In the data rows, the value 128 means zero.
Here is a table of points, one per row:
[120 168  49 171 131  84 100  92 149 154 158 183  94 141 152  68 152  75 111 154  86 114  99 134 154  83 104 203 119  88 164 146 154  71 169 159 205 105 113 147 108 155 207 132 169 143 171 156 158 182 123 164  79  63 131  76  86 139 238 125 185 155 132 113]
[108 195 141  58 174  69 177 166 113 115 121 106 199  94  42 114  79 147 198  79 131 115 114  70 102  92 119 100 184  75 121 142  99  87 102 193  75 127 104 181 160 172 134 123 170 136 120 108 103 126  97 102 100 162 137  72 199 226 177 112 124 177 133 149]
[ 51 166 130  54 126 108  61 132  93 131 149 127 139 201 102 228 194 111  51 133 110 153 125 128  96 112 169 152  94 132 149 155 136 107 152  90 116 117 114 105 195 126 172 173 118  78  71  96 163  82 139  99 194 143 114  84 114 103 186  56  74 103 141  91]
[198 172 126 177  87 168 116  98 105 144  44 133 149 105 137 205 126 164 205 144  75  75 135 179 118 135 178 156  90 128 105 113 187 135 114 210 107 140 121 160 141 180 154 179 110 149 154 170 128  64 209  65 151 134  88 180 133 128 141 108 136 155 213  77]
[129 126 121 135 103 138  82 175 106 108 128 163 115 104  75 155 131 147 151 100  97  89 166 170 129 170  83 106 137  92 152 207 148 166  92  95  45 125  87  74 163  80 154 129  81 188 200  66  95 205 156 138 108  90 166  89  46  72 102 113 142 195  63 140]
[ 61 146 108 137 133 184  95 211 137 181 184 165 172 171 203  64  87 147 191 131  80 163 146 170 128 138 139  82 165 172 111 178 189 153 107 130 141  95  99 142  70 106 192 180  97 129 139 122 157 123  96 187 105 135 100 162 172 177  64  72 134  86 140 127]
[116 161  86 140 125 153 123 113 111  86 100 164 106 104 153 143 162 173 170  93  75 155  89 137  96 161  83 103 151 117  70  95 109  33  61  58 186 224 132 101 141 163  87 169 200 164 101  75 166 168 109 126 123  99  51 155 180  74 140 150  69 148 107 138]
[112 101 143  80 119 164 184 188 201 104 105  79 145  65 155 168 194  91  91 184 190 129 160 169  90 127  92 164 100  84 121 183 170  87 167 105 118 126 139 107  70 150 178  62 139 137 176  71  84 127 194 149 163 177  55 127 169 181 149 140 122  67  75  73]
[144  91 214 137 104 109 156 183 105 153 172 206  94 100 117  82  80  80 143 154 169 136  64  94 118  89 151  96 136 137 122 163  78  97 108 128 117  68 181  83 164 172 108 144 129 149 153  78  89 124  90  86  93 210 113 205  76  86 176  62  99 122 132  78]
[175  92 148 108 195 136 146  33 161 146 183 107  75 192 135 185  81 127 164 118 182  63 107 112 111 149 136  55 148 143 176 196  96 100 182 179  97 157 113  92  66 158  94 171  95 140 146 172 113 177  78  96  91 134 120  93 157 118 167  84  81  71 107 139]
[ 79 118 171 132 131 178  89 101 104 189  87 129  42 152  32 111 104 142  74 122 123 184 144  49 149 165  85 120 156 160 125 180 173 121 169 209 208 127  86 129 163 130 133  51  96 188 142 112 151 104 128 126 141 133  78 149 195  99  89 114 170 151 107 151]
[203 170 207 123 184 117 159 164  97 104 158  69  89 142  97 151  94 126 172 108  84 200 124 187 158 121 118 209 137 133  77 137  89 151 187 192 113 188 103 184 124 126 153 120  86  96  84  83 190 137 109 190 100  81 145 216  67 100 145 164 117  88  74 128]
[169 155 107 179  78  73 170 115  83  86  97  97 102  78  71 104 145 123 146 166 173  98 156 145 134 155 192 130  96 151 147  93 131 167 150 153 176  75  61  54  55  98 143 158 163 129  92  46 161 111  69 166 180 178 160  78 162 119  70 152  98 131 179 113]
[122 169  60 156 101 180 189 133 142 194  70 158 149 145 127 223 172  77 129 104 122 192  57 142  77 113 158 109 161 131 115  74 144  94 127 150  95  56 150 116 143  92 177  75  85 122  91 193 116 159  84 141  70 145 209 132 129 104  80 190 115  98  91 185]
[133 123 130 147 213  96 100 112 157 113 104 194 159 129 168  68 160 108  84 101 130 170 191 136  97 139 185 163 108 114  79 121  92 123 166 127  72 149 116 156 191 100 105  50 141 169 162 132 161 134 120 138  85  99  81  67 132  72  48  56 124  61 200 122]
[150 112  61 157  98 106 170 112 176 165  83 171 151  95 157 170  50 100  73  90 107 132 151 155 197 139 139  74 143 124 172 121  70 146 111 113 175 174 100 182 122 165 129 120 195  62 195 141 181 121  92  99 235 121 168 174  91 149 102  83 159 161  68  90]
[ 72  85 100 108 114 108  99  87 101  81 112 104 178 115 110 165  95 154 143 174 193 108  58  57 206 125 182 123 116 208  86 121 176 124  65 137 119 138 175 159 119 168 136 127 115 193 102 125 199 147 184 171 137 116 107 100  68 118  76 156 162 107 115  89]
[131  71 140  70 109 146 187 152 104 150  95 108 184 125  87 128 144  60  74 141  63 153 147  67 129 188 155  94 114 124  99 119 124 197 104 186 130 188 192  88  76  61  88 184 156 139 158 159 165 215 173 163 156 126 126 154 133 100 189 163 166  87 204 156]
[ 87 107 156 115 170 164 126  76  92 105  82 182 120  91 144 120 144 168 191 159  84  93 120 125 186 154 186  91 123  62 158 136 178 147 208  58 193 129 136 125 208  70  97  85 107 120  64 117  99 178 133 178 126 121 143 183 127 225 123  88 160 101 146 153]
[142 125 102  98 110 205 159  92 131 198 116  57 196 169 123  47 155 217 109 128 182 137 141 155  98  81 186 169 113 177 150  97 122 130 135 128 183 115 139 131 106 123  80 140 153 208 150 105 104 190 161 135 146  72 223 170 129 109 152  93  59 152 138  85]
[ 63 143 153 147 131 112 182 106 144 124 131 183  64  74 106  97 141  97  76 196 195 170 172 173 172  99 161 155 187 141 176  88 143 107 106  92  59 169  93 140 102 142 116 207 114 144 149 206 158 125 149  80 112  84 108 134  92 206  92 153  76 193 112 141]
[164 167 182 187 132  94  99  97 134 176 112  83  96 109 156  82  78 110 133 157 128 132 183 131  56 114  95 142  81  65 177  95 168  91  68  97 131  93 218 149 135  87 111 139  64 132 109 187 180 119  99 109 228 151 137  90 141 138 139 167 137 119  69  94]
[110 166 178 213 111  71 142 191  87 156 142  45 145 177 200 174 141 150 131 106 162 164 104 160 129 175 170 126 128 135 143 198  96 198 146  82 136 111  85 154 134 170 103  74 145 129  76 178 121 202 108 123 108 104  50 156 164 109 148 146 198 188 170 174]
[131  55 202 199  80 102 133  84 156 140 161  87 168  94 167 110 222  94 122  69  71  60 110  92 160 139  96 180 191 135 119  88 154 123  84  96 113 175 114 114 110 181 152  74  57  92 169 131 165 119  88 158 114 149 205 111 148 172 154  71 106 172 127 130]
[183 135  62  93 129 153 115 137  97  88 236  91 185  92 135 145 169 104 141 132 119 131 165 162 164  78  74  87  78 201 145  94 128  98 174 178 124  81 149  72 214 128  61 115  90 133 193 107 169  98  88  79 161  68 101 185 162 180 101 200 147 149 162 121]
[ 92 190 161 153 164 127 105 121 110  42 163 183 141  99 202 136  90 128  37  86  87 120  74 164 100  91 108 132 125 154 121 171  75 159 164 156 180 177 118 168 127  75 109 156  96 168 117 142  82 156 183 152 130 220 197  87 191 134  86 176 136 161 130 112]
[112  56 104 157 191 100  90 187  89  86 135 187  84 182 172 128 133 156 142 127 190 124 116 120  98 149  84  89 207  77 170 115 117 122  91 206  89 120 132 149 135 169 152  95 170 132  83 118  89 140 109 100 195  82 192 160 103 151 171 200  97  63 173  68]
[109 159  71  95 138 144  69 196 199 122 110  60  78  94 103  92 126 101 163 158 158  53  52 163 141  97  76 126 151 134 103 101  55 209 141  97 154 200 145 100 170  86 206 124  90 131  87 205 102 101 125  97 170 102 125 152 154  87 120  92  94 121 159 160]
[149  73 190  46 169 180  98 208  95 112  62 117 135 152 167 100 141 177 125 142 129 135 101 163 175 187 104 125 134 123 121  82  78  63 157 110 169  73 101 154  93 169  87 125  94  90 176 151 144 102 103 147 111 153 154  47  88  95  89 160 175 211 155 153]
[115 124 130 156  88 108  79  93 174 192 200 128 181  75 123 154 160 116 167 185 114 161 164 165 146 117  61 121 110  80 145 185  98 134  94 200 148 136 176 121  78 101  60 108 209  73  44 175 122  68 203 127  75 107 144 100  87 112  89 122  98 149 117 131]
[111  82 156 161 181  92 161 130 205 117 172  88 189 186 101 149  98 127 107 160 168  80 185  76 125 117 147  92  88  82  87  41 157  70 126 135 146 138  62  85 178  70 196 179 167 100 100 129  74 123 162 108 123 122 115 168 121  91 110 155 178 165  79 122]
[207 161 130 119  98 152 100 143 118 171 160 173 111  94 129 135  92 168 113  75 105  88 119  81 100 123  76 162 173 195  90  81 151  98 160  95 100  91  63 146  67  88  87 114 107  83  70 118  64 157 144 153 183 107  55  89  47 167 137 118 114  66 174 149]
[113 164 148  71 179 142 172  84 124 155 164 153 109 107 116 138 122 172 150 113 128  89 139 129 106 141  99 159 164 156  66 135 198 221 161  47 127  76 149 112 116 108 147 101 233 143 177 148 200  76 129  55 109 155 179 117 119 101 133 204 166 118 149 111]
[101 180 153 130  65 160 100 102 125  77 105  86 145  82 173  90  79 131  94 103 169 200 113 137 210 183 146  71 133 111  94 109 136 167 101 130 145  85 106 165 179 105 136 154  97  94 177  72  90  72 125 110  74  70 130  67 176 103 198 125 123  51 119 184]
[170 133 104 109 140 122 181 157 138  78 101 135  95 136 104 158 144 122  82  72 117  95 114 109 144 124 151 176 137 112 137 160 170 128 145  77 112 104 224  86  91 215  75 204 158 164  73 107 113  90 166 157 117  49 160 149 204  98  64  66 200 111  99 157]
[107  77  79 125 120  98  85 123 157 209 141 120  65 201 151 127 124 119 124 143  65 180 116 124 183  82 181 153  96 105 144  70  93 143 135  95  61 188 195 137  74 100 128  82 139 119 119  57  62  92 121 135 117 191  93  94 155 157 149 208 109 180 125 159]
[147 130  94 134 175 135  94  55 142  89 169 177 149 148  60  85 206 169 190  94 193 172 130 107 127 151  76 165  97 162 136 125 108 156 135  82  82  82 133 211 112 162 125 187 118  59 181 161  90 113 133 206 186 212  93 187 151  72 146 104 115 157 146 180]
[153  74  82 119  64 153 186 142 104  39 146  92  63 220 132 124 159 131 125 130 144 111 152 165  82 103 101 148  73 108  85 126 147 152  69 155 174 156 174 175 163  93 148 110 172 127 111 145 123 104  90  84  81 182 102  81  56 211 116  62 106 113 114 192]
[125 114 118  98  71  95 127 107 132 118  62 129 145 164 146  72  85 100 134 160 106  81 197  71  56 109 130 152  93 169 200 175  82 115 117  57 138 169  74 115 156 170 134 126 109  67 140 145 119  74 140 113  34 120 172 167 114 120 131 220 127  69 109  99]
These points spread out most along one direction. Take the direction at right angles to it along which they spread out most. Then take the direction at right angles to both along which they spread out most. Go by this last direction. How far along it is each point below, from 0 to 99? The average is 50, and the first point in the table lies past the average. One standard deviation of the points above along it is 16.
[ 92 190 161 153 164 127 105 121 110  42 163 183 141  99 202 136  90 128  37  86  87 120  74 164 100  91 108 132 125 154 121 171  75 159 164 156 180 177 118 168 127  75 109 156  96 168 117 142  82 156 183 152 130 220 197  87 191 134  86 176 136 161 130 112] 69
[ 61 146 108 137 133 184  95 211 137 181 184 165 172 171 203  64  87 147 191 131  80 163 146 170 128 138 139  82 165 172 111 178 189 153 107 130 141  95  99 142  70 106 192 180  97 129 139 122 157 123  96 187 105 135 100 162 172 177  64  72 134  86 140 127] 64
[ 63 143 153 147 131 112 182 106 144 124 131 183  64  74 106  97 141  97  76 196 195 170 172 173 172  99 161 155 187 141 176  88 143 107 106  92  59 169  93 140 102 142 116 207 114 144 149 206 158 125 149  80 112  84 108 134  92 206  92 153  76 193 112 141] 65
[203 170 207 123 184 117 159 164  97 104 158  69  89 142  97 151  94 126 172 108  84 200 124 187 158 121 118 209 137 133  77 137  89 151 187 192 113 188 103 184 124 126 153 120  86  96  84  83 190 137 109 190 100  81 145 216  67 100 145 164 117  88  74 128] 50
[101 180 153 130  65 160 100 102 125  77 105  86 145  82 173  90  79 131  94 103 169 200 113 137 210 183 146  71 133 111  94 109 136 167 101 130 145  85 106 165 179 105 136 154  97  94 177  72  90  72 125 110  74  70 130  67 176 103 198 125 123  51 119 184] 60
[120 168  49 171 131  84 100  92 149 154 158 183  94 141 152  68 152  75 111 154  86 114  99 134 154  83 104 203 119  88 164 146 154  71 169 159 205 105 113 147 108 155 207 132 169 143 171 156 158 182 123 164  79  63 131  76  86 139 238 125 185 155 132 113] 78
[150 112  61 157  98 106 170 112 176 165  83 171 151  95 157 170  50 100  73  90 107 132 151 155 197 139 139  74 143 124 172 121  70 146 111 113 175 174 100 182 122 165 129 120 195  62 195 141 181 121  92  99 235 121 168 174  91 149 102  83 159 161  68  90] 73
[107  77  79 125 120  98  85 123 157 209 141 120  65 201 151 127 124 119 124 143  65 180 116 124 183  82 181 153  96 105 144  70  93 143 135  95  61 188 195 137  74 100 128  82 139 119 119  57  62  92 121 135 117 191  93  94 155 157 149 208 109 180 125 159] 70
[144  91 214 137 104 109 156 183 105 153 172 206  94 100 117  82  80  80 143 154 169 136  64  94 118  89 151  96 136 137 122 163  78  97 108 128 117  68 181  83 164 172 108 144 129 149 153  78  89 124  90  86  93 210 113 205  76  86 176  62  99 122 132  78] 15
[ 79 118 171 132 131 178  89 101 104 189  87 129  42 152  32 111 104 142  74 122 123 184 144  49 149 165  85 120 156 160 125 180 173 121 169 209 208 127  86 129 163 130 133  51  96 188 142 112 151 104 128 126 141 133  78 149 195  99  89 114 170 151 107 151] 51
[147 130  94 134 175 135  94  55 142  89 169 177 149 148  60  85 206 169 190  94 193 172 130 107 127 151  76 165  97 162 136 125 108 156 135  82  82  82 133 211 112 162 125 187 118  59 181 161  90 113 133 206 186 212  93 187 151  72 146 104 115 157 146 180] 33
[142 125 102  98 110 205 159  92 131 198 116  57 196 169 123  47 155 217 109 128 182 137 141 155  98  81 186 169 113 177 150  97 122 130 135 128 183 115 139 131 106 123  80 140 153 208 150 105 104 190 161 135 146  72 223 170 129 109 152  93  59 152 138  85] 42
[149  73 190  46 169 180  98 208  95 112  62 117 135 152 167 100 141 177 125 142 129 135 101 163 175 187 104 125 134 123 121  82  78  63 157 110 169  73 101 154  93 169  87 125  94  90 176 151 144 102 103 147 111 153 154  47  88  95  89 160 175 211 155 153] 61
